One turn moves each row of this set onto another row. After a few examples, where does it send each row asked below?
Poka: |  .03 |  .24 | -.12 | -.04 |  .10 |  .05 | -.01 |  .15 |  .10 | -.11 |  .21 | -.14 | -.13 | -.05 | -.07 |
neda: |  .18 | -.05 | -.01 | -.18 |  .02 |  .16 |  .11 |  .04 |  .10 | -.17 |  .13 | -.08 |  .07 |  .37 |  .02 |
Fir: |  .28 |  .08 |  .04 |  .05 | -.28 |  .12 | -.14 |  .17 |  .11 |  .02 | -.05 | -.21 | -.11 |  .41 | -.02 |
zuvi: |  .22 |  .20 | -.08 | -.07 |  .09 |  .02 | -.10 |  .13 |  .18 | -.15 | -.09 | -.25 | -.08 |  .39 | -.15 |
kozo: |  .26 |  .05 |  .02 |  .01 | -.25 |  .18 | -.15 |  .23 |  .13 |  .02 | -.11 | -.16 | -.13 |  .39 |  .00 |
Sez: |  .30 |  .07 |  .03 |  .04 | -.25 |  .05 | -.16 |  .19 |  .15 |  .03 | -.08 | -.14 | -.05 |  .42 | -.01 |
vozu: |  .28 |  .03 |  .00 |  .05 | -.23 |  .18 | -.12 |  .22 |  .11 | -.03 | -.01 | -.16 | -.08 |  .47 |  .03 |
Tume: |  .07 |  .26 | -.15 | -.09 |  .08 |  .01 |  .02 |  .14 |  .13 | -.09 |  .21 | -.06 | -.08 | -.04 | -.10 |
Rine: |  .11 |  .11 | -.04 |  .07 | -.25 |  .11 | -.03 |  .20 |  .06 |  .10 |  .23 | -.01 | -.12 |  .02 |  .05 |
duk: |  .24 |  .16 | -.12 | -.03 |  .09 |  .09 | -.11 |  .16 |  .12 | -.15 | -.06 | -.35 | -.04 |  .38 | -.09 |
kefas: | -.05 | -.06 | -.10 | -.05 | -.28 |  .03 | -.08 |  .13 |  .08 | -.04 | -.12 |  .06 | -.05 |  .14 |  .09 |
Rabo: |  .11 | -.04 | -.05 | -.17 | -.02 |  .20 |  .08 |  .03 |  .03 | -.16 | -.02 | -.20 |  .11 |  .39 |  .05 |
vene: |  .19 |  .10 | -.23 |  .05 | -.13 |  .06 | -.30 |  .24 |  .24 | -.15 |  .03 | -.20 | -.27 |  .21 | -.02 |
tuki: |  .00 | -.03 |  .04 | -.17 | -.30 |  .20 |  .03 |  .08 |  .01 | -.05 | -.08 | -.08 |  .08 |  .22 |  .00 |
Mitem: |  .06 |  .10 |  .00 | -.03 | -.26 |  .07 | -.05 |  .24 |  .09 |  .08 |  .22 |  .01 | -.15 | -.02 |  .00 |
Zale: |  .04 | -.10 |  .00 | -.14 | -.21 |  .19 |  .05 |  .10 |  .05 | -.04 | -.15 | -.12 |  .05 |  .31 |  .02 |
Daf: | -.03 | -.03 |  .02 | -.13 | -.35 |  .11 | -.16 |  .17 |  .04 | -.02 | -.10 | -.02 | -.03 |  .09 |  .07 |
Nufum: |  .10 |  .18 |  .15 | -.10 | -.02 | -.04 |  .09 |  .11 | -.01 |  .08 |  .12 | -.09 |  .06 |  .20 | -.08 |
Sov: |  .10 |  .19 |  .17 | -.11 | -.08 |  .07 |  .06 |  .14 | -.07 |  .00 |  .25 | -.16 |  .08 |  .20 | -.04 |
ruge: |  .15 |  .14 | -.03 |  .01 | -.28 |  .03 | -.05 |  .21 |  .09 |  .08 |  .23 |  .06 | -.05 |  .01 |  .04 |
revi: |  .11 | -.04 | -.05 | -.19 | -.01 |  .18 |  .10 |  .03 |  .05 | -.17 |  .09 | -.21 |  .14 |  .28 | -.05 |
Dag: |  .21 |  .21 | -.03 | -.05 |  .09 |  .06 | -.12 |  .13 |  .16 | -.17 | -.08 | -.35 | -.11 |  .34 | -.13 |
kez: |  .11 |  .05 | -.11 | -.19 |  .06 |  .09 | -.02 |  .03 |  .08 | -.31 |  .24 | -.27 |  .11 |  .22 | -.01 |
sizo: | -.01 |  .03 | -.08 | -.10 | -.24 |  .03 | -.35 |  .16 |  .11 | -.24 |  .15 | -.03 | -.10 |  .00 |  .06 |
memi: |  .09 | -.10 | -.03 | -.13 | -.29 |  .15 |  .08 |  .06 |  .15 | -.09 | -.06 | -.05 |  .05 |  .30 | -.08 |
Rulur: |  .04 |  .02 | -.10 | -.09 | -.24 |  .04 | -.39 |  .18 |  .09 | -.17 |  .03 | -.04 | -.15 |  .06 |  .13 |
zep: |  .08 |  .03 | -.18 | -.10 |  .05 |  .02 | -.30 |  .12 |  .13 | -.36 |  .21 | -.17 | -.08 |  .16 |  .10 |
Kabiz: |  .09 |  .17 |  .17 | -.08 | -.02 |  .01 |  .10 |  .11 | -.03 |  .08 |  .15 | -.17 |  .00 |  .21 | -.02 |
lud: |  .01 |  .12 | -.13 | -.07 | -.25 | -.05 | -.34 |  .15 |  .12 | -.21 | -.04 | -.04 | -.03 |  .03 |  .06 |
nub: |  .24 |  .13 | -.04 | -.21 |  .03 |  .10 | -.14 |  .04 |  .11 | -.35 |  .23 | -.17 |  .10 |  .27 |  .00 |
Dimok: | -.05 |  .26 | -.12 | -.09 |  .03 | -.01 | -.04 |  .17 |  .06 | -.13 |  .19 | -.16 | -.08 | -.05 | -.11 |
kubu: |  .04 |  .22 | -.15 | -.08 |  .07 | -.03 | -.02 |  .14 |  .06 | -.07 |  .28 | -.18 | -.07 | -.02 | -.07 |
mukit: |  .13 |  .09 | -.27 |  .07 | -.14 |  .12 | -.21 |  .25 |  .23 | -.17 | -.05 | -.15 | -.27 |  .21 | -.03 |
babog: |  .21 |  .13 | -.25 |  .10 | -.15 |  .15 | -.24 |  .22 |  .24 | -.16 |  .01 | -.17 | -.24 |  .16 | -.05 |
Reva: |  .11 |  .17 |  .12 | -.11 | -.05 |  .10 |  .12 |  .14 | -.04 |  .09 |  .14 | -.14 |  .08 |  .15 | -.05 |
Nofi: |  .17 |  .20 | -.07 | -.05 |  .10 |  .03 | -.19 |  .16 |  .08 | -.20 | -.07 | -.31 | -.09 |  .41 | -.04 |
tal: |  .05 |  .07 | -.05 |  .01 | -.30 |  .13 |  .04 |  .23 |  .09 |  .03 |  .24 | -.01 | -.10 |  .01 |  .00 |
rofav: |  .10 |  .17 | -.12 | -.12 |  .03 | -.01 | -.32 |  .12 |  .07 | -.30 |  .17 | -.05 | -.01 |  .10 |  .16 |
zego: | -.02 | -.05 | -.02 | -.06 | -.32 |  .14 | -.24 |  .18 |  .05 | -.08 | -.10 |  .02 | -.10 |  .17 |  .12 |
guvol: |  .27 |  .15 | -.26 |  .05 | -.14 |  .10 | -.23 |  .23 |  .29 | -.16 |  .01 | -.10 | -.20 |  .21 | -.03 |
gusit: |  .10 |  .08 | -.15 | -.14 | -.03 |  .02 | -.33 |  .11 |  .09 | -.30 |  .27 | -.13 | -.06 |  .05 |  .07 |
laf: |  .18 |  .01 | -.16 | -.16 |  .12 |  .11 | -.13 |  .05 |  .09 | -.31 |  .22 | -.25 |  .03 |  .26 |  .02 |

neda goes to memi
tuki goes to zego
Now these:
mukit goes to Dimok
kozo goes to Mitem
guvol goes to Tume
laf goes to revi
Kabiz goes to Fir

